In the rows, zero is written as 128.
One turn moves each row of this set onto another row. After a few examples, where does it send each row asked below?
bifez: [134 167 138 106 152 122 118 147 127 106 115 163 135 166 122 122]
feko: [145 174 148 118 141 122 130 145 121 102 143 167 140 161 127 124]
kuzi: [151 162 149 106 139 107 125 151 120 101 135 149 145 160 120 115]
fot: [129 114 156  98 128 121 129 122 138 146 144 135 117 123 137  77]
sagu: [162 124 107 130 121 134 115 114 111 138 110 167 126 134 158 107]
kubis: [167 124 121 132 126 146 111 107 116 147 112 160 123 130 135 126]
Sonis: [120 128 153 104 124 117 122 130 137 132 130 149 105 126 152  68]
Sotub: [140 162 150 117 147 120 137 144 122  90 135 174 135 160 122 116]
gisok: [121 116 133 141 127 122 140  93 169 128 147 125 133 144 118 106]
bibil: [148 155 160 116 153 125 113 140 119  96 117 162 138 162 128 124]
pevaz: [123 128 151 115 116 121 118 124 152 137 142 129 107 124 137  71]
gamo: [162 109 111 138 127 143 112 103 121 137 117 153 138 138 155 111]
sosaf: [159 126 104 149 122 151 123 101 123 129 121 172 125 141 141 114]
tib: [149 124  91 129 127 143 114 109 128 145 112 157 133 144 147 113]
sabot: [119 137 143 139 143 109 152 117 160 101 146 134 141 148 109 125]
mided: [121 117 129 148 128 125 144  94 166 120 145 127 132 142 116 112]
rema: [105 128 137 102 136 117 131 135 154 136 135 140 114 128 147  77]
zub: [115 120 146 115 124 125 141 119 149 126 152 148 113 129 143  65]
kugu: [136 135 124 158 136 129 139 102 154 109 131 143 138 148 110 143]
sedib: [149 159 150 101 141 115 117 143 109 104 119 167 135 164 132 106]
Gad: [158 135 105 148 115 150 120 104 125 142 133 163 127 136 150 118]
kefed: [167 131 104 148 118 134 116 119 123 137 115 156 127 126 144 126]
Sosas: [150 154 161 101 152 112 131 149 114 112 128 161 137 145 120 126]
Fanez: [123 140 145 134 146 103 153 123 158 103 145 138 144 150 111 130]
funa: [140 136 123 160 135 129 134  99 155 117 125 146 134 146 113 146]
Vin: [116 116 161 111 138 115 129 132 147 124 140 138 117 121 154  78]
vado: [115 136 152 114 121 124 134 125 150 135 162 141 114 129 147  74]

Gad goes to feko
pevaz goes to kefed
Where do these go?
sedib goes to Sonis
Fanez goes to gisok
mided goes to kugu
Vin goes to gamo
zub goes to sosaf
kubis goes to Sosas
bifez goes to rema

One turn moves each row of this set onto another row. After a few examples, where does it send each row asked below?
Zake: [156 162 121 147 135 133 107 101 120  99 164 137 137 140 130 121 145  98
 131 144 107 151 122]
Seg: [175 131 114 144 140 130 148 122  85 120 104 112 115 136 106 154 147 105
 113 158 119 136 132]
dagal: [100 134 146 132 161 108 154 135 112  86 132  97 145  79 132 110 137 104
 122 131 119 141 123]
gugor: [146 174 128 120 161 141 163 115  86 108 172 119 127 129 129 156 129  97
 145 112 137 148 118]
Sabet: [144 118 134 134 135 120 139 109  90 125 112 139 162 130 103 149 150 114
 107 152 142 142 132]
vig: [157 118 146 164 166 149 162 144 103  98 116  98 134 113 151 125 139 128
 130 131 109 149 116]
sinol: [152 145 133 112 187 135 167 129 116 124 124 111 116 126 117 156 168 101
 102 104 100 134 119]
mef: [165 157 140 160 127 128 121 117 110  89 146 121 152 128 144 109 148 110
 139 145 105 147 123]
Buleg: [133 125 135 145 169 141 114 113 104 103 142  72 128 122 136 118 147 106
 142 131 151 155  99]
kuvu: [143 130 149 111 185 134 170 129 115 125 116 118 145 110 136 135 162 105
 106  98 111 136 117]
keguz: [107 142 125 126 169 123 144 121 120  86 151  94  95 103 114 137 138  88
 118 135 100 152 107]
Veku: [109 134 117 129 160 114 132 122 111 101 140 112  89 108 117 137 125 102
 118 151  96 161 105]
favas: [179 141 137 135 135 112 132 104 133 131 141 124 118 126 107 132 144 144
 121 112 108 136 141]
natan: [109 157 101 132 156  89 134 139 106 109 130 113 121  98 104 135 128 113
 113 156 118 132 152]
rom: [130 142 125 145 163 120 114 123 101 111 138  78 161 115 122 119 152 117
 137 135 171 133 136]
fak: [150 163 143 128 158 140 174 128  80 104 156 110 140 114 150 136 126 103
 151 109 137 145 117]
kovaf: [136 146 122 145 164 139 138 115 117 108 158 119 118 150  92 177 156 122
 115 139 113 152 119]
dinor: [157 103 122 134 152 147 138 107  95 128 102 133 129 120 136 129 131  97
 111 148 129 152 115]
duku: [144 177 122 121 167 134 164 124  86 117 160 123 147 115 139 141 122  98
 143 110 151 135 139]
lus: [184 129 138 137 140 124 134 107 133 132 133 119 112 117 126 117 135 139
 124 107 105 141 134]
soduf: [138 153 104 142 171 132 109 116 106 111 150  72 114 134 110 139 151 103
 135 140 152 137 126]
ligo: [165 168 109 155 139 127 111 115 117 105 147 133 151 124 142 104 138 100
 131 147 118 134 147]
Lotir: [101 124 144 136 149  97 143 136 102  97 125 113 141  88 131 115 128 120
 123 146 114 152 119]
rarum: [170 130 139 130 139 116 129 102 136 136 137 134 134 116 121 118 137 144
 120 107 119 140 142]
dasa: [142 149 135 109 182 120 166 131 113 132 123 121 150 117 112 153 169 108
  99 104 120 123 140]
mina: [104 166 106 126 167 101 142 132 118  99 143 103 129  95 102 133 139  95
 112 139 124 124 152]
teke: [130 138 103 139 179 134 134 126 121 132 129 140 165 110 129 130 133 121
 109 131 148 130 162]

dinor goes to Sabet
Zake goes to mef
Where do these go?
vig goes to teke
favas goes to lus
mina goes to keguz
duku goes to gugor
sinol goes to kuvu
Lotir goes to natan
soduf goes to Buleg

One turn moves each row of this set onto another row. After a few examples, where does it send each row asked below?
zef: [103 147 137 130 116 112 133 171 150 158 120 128  92 119 145 107]
Mam: [135 135 117 135 148  92 154 129 126 104 144 105 100 109 160 121]
konot: [114 137 149 124 147 101 150 148 128 158 146 119 109 135 113 107]
Buzop: [133 145 138 102 145 137  99 164 136 144 144  98 106  96 172 119]
fari: [130 116 146  89 142 116 105 151 163 142 128 123 130 137 118 119]
Suv: [129 123 128 136 124 126 130 149 107 132 121 116 102 125 189 116]
Duzu: [172 126 134 102 129  90 111 152 126 148 143 115 115 113 158 141]
zufe: [131 156 128 101 133 116 112  97 165 134 152 115  99 112 145 145]
sog: [145 144 128 118  98 115 128 119 173 145 116  98  87 121 158 133]
toges: [136 130 155 126 112  83  91 141 143 129 123 133 106  93 140 133]
Fop: [150 144 155 133 107 114 142 124 144 137 148 126 101  84 161 101]
Koba: [149 117 137  99 152  94 117 133 140 116 160 120 139 110 142 104]
supav: [136 160 147 118 133 129 107 144 161 147 160 138  96  90 140 122]
livu: [ 91 144 140 145 119 106 117 134 135 109 122 125 103 126 138 103]
Dun: [155 123 146 125 136 121 130 166 145 164 143  87 108 110 152  90]
nuvu: [139 124 142 122 158 119  90 114 155 146 138  91  98 131 126 143]
vof: [114 136 120 126 138 114 160 119 169 119 139 142 101 119 142 112]
subiv: [125 112 126  96 122 119 102 130 163 116 111 134 115 114 159 142]
Podo: [146 140 140 140 124 119 133 157 120 144 114 117  83 144 145 147]
roto: [125 119 162 119 158 133  93 120 119 128 142  98 118 106 152 117]
redub: [130 111 155 143 125 127 112 109 172 140 121 110 103 134 122 107]
Kam: [127 107 141 106 136 134 131 111 139 133 132  85 129 128 164  93]
Gisu: [136 124 150 159 148  93 123 133 118 118 133  95 108 135 137 102]
Rupe: [143 136 132 114 145 107 155 123 143 144 128  98 104 162 130 134]
pizo: [116 117  97 116 144 135 141 144 147 135 132 123 102 147 162 122]

toges goes to fari
Buzop goes to zufe
Where do these go?
Rupe goes to Suv
pizo goes to Mam
Dun goes to sog

One turn moves each row of this set onto another row. After a few examples, where does it send each row asked below?
Lov: [106 132 138 122 157 148 156 130 161 123 104 119 145 165  94 130 130 128
 124 149 135 119 137 130 116 146 141  92]
kimu: [100 112 107 116 152 128 117 130 159 126 113 117 173 126 117 132 147 126
  91 140 127 124 105 151 121  80 143 121]
Daf: [124 130 120 123 138 126 111 126 156 125 130 116 151 150 125 109 126 124
  79 134 137 123 119 164 119 107 158 130]
fekom: [114 102 111 108 143 138 116  97 164 133 103 112 142 139 133 149 143 105
 112 142 124 127  94 138 135  63 136 138]
bibim: [131 112 137 115 149 158 160  98 143 100  92 138 134 152 126 167 116 111
 152 139 122 125 127 137 144 114 121 119]
sozed: [125 118 105  97 153 132 163 132 164 133 112 158 157 131 115 166 112 106
 122 128 133 139 136 111 135 129 116 104]
fikol: [133 155 131 107 105 167 115 130 125 137 112 100 135  88 146 106 105  99
 134 133 147 128 111 121 137 112 131 109]
bodo: [105 138 103 128 105 158 155 116 146  98 121 116 166 112 131  93 140 123
 102 143 123 112  82 111 130  88 132  99]
dorer: [143 123 114 108 137 147 160 104 145 120 110 174 138 142 129 161 110 111
 125 136 129 128 141 118 143 101 103 103]
Savum: [105 109 127 109 167 145 163 130 161 113  93 125 160 139 104 165 128 115
 143 137 124 131 124 129 131 135 130 110]
gosa: [113 148 124 104 114 166 118 136 132 145 103  94 147  80 132 111 121 103
 136 140 144 127 105 109 132 102 126  98]
Melo: [125 147 126  99 110 167 118 127 133 144 105  93 136  85 142 117 112  93
 142 134 144 132 103 110 139 106 129 110]
nom: [130 141 108 124 100 150 155 121 144  87 136 119 159 115 149  94 112 111
 101 123 129 122  89 128 137 118 144 122]
taf: [121 156 128 110 108 166 116 138 125 138 111 100 146  84 136 100 114 109
 127 138 146 125 114 120 130 109 130  97]
Perad: [104 132 102 112 106 158 156 103 171 122 115  94 143 125 132 108 141 100
 118 144 126 120  67  88 134  95 137 112]
Bosok: [137 142 124 116 130 151 153 103 154 139 116 163 121 168 115 132 119 120
 111 151 137 119 147 110 127 109 112  86]
tepe: [137 120 125 114 129 137 110  93 161 133 121 110 119 164 141 127 123 103
 100 137 134 126 108 150 132  90 153 146]
Koso: [131 135 147 128 139 161 152  99 143 109 103 134 119 177 114 131 119 125
 131 152 131 113 141 140 129 125 131 101]
Rok: [121 137 113 104 146 136 157 131 173 152 118 146 140 155 100 137 121 115
 108 142 142 128 143 104 120 138 125  87]
Laro: [128 134 107 107 103 150 156 109 167 110 129  97 137 127 147 108 114  89
 116 124 132 130  74 107 140 124 151 135]

bibim goes to Koso
fekom goes to tepe
sozed goes to dorer
Where do these go?
fikol goes to taf
bodo goes to Perad

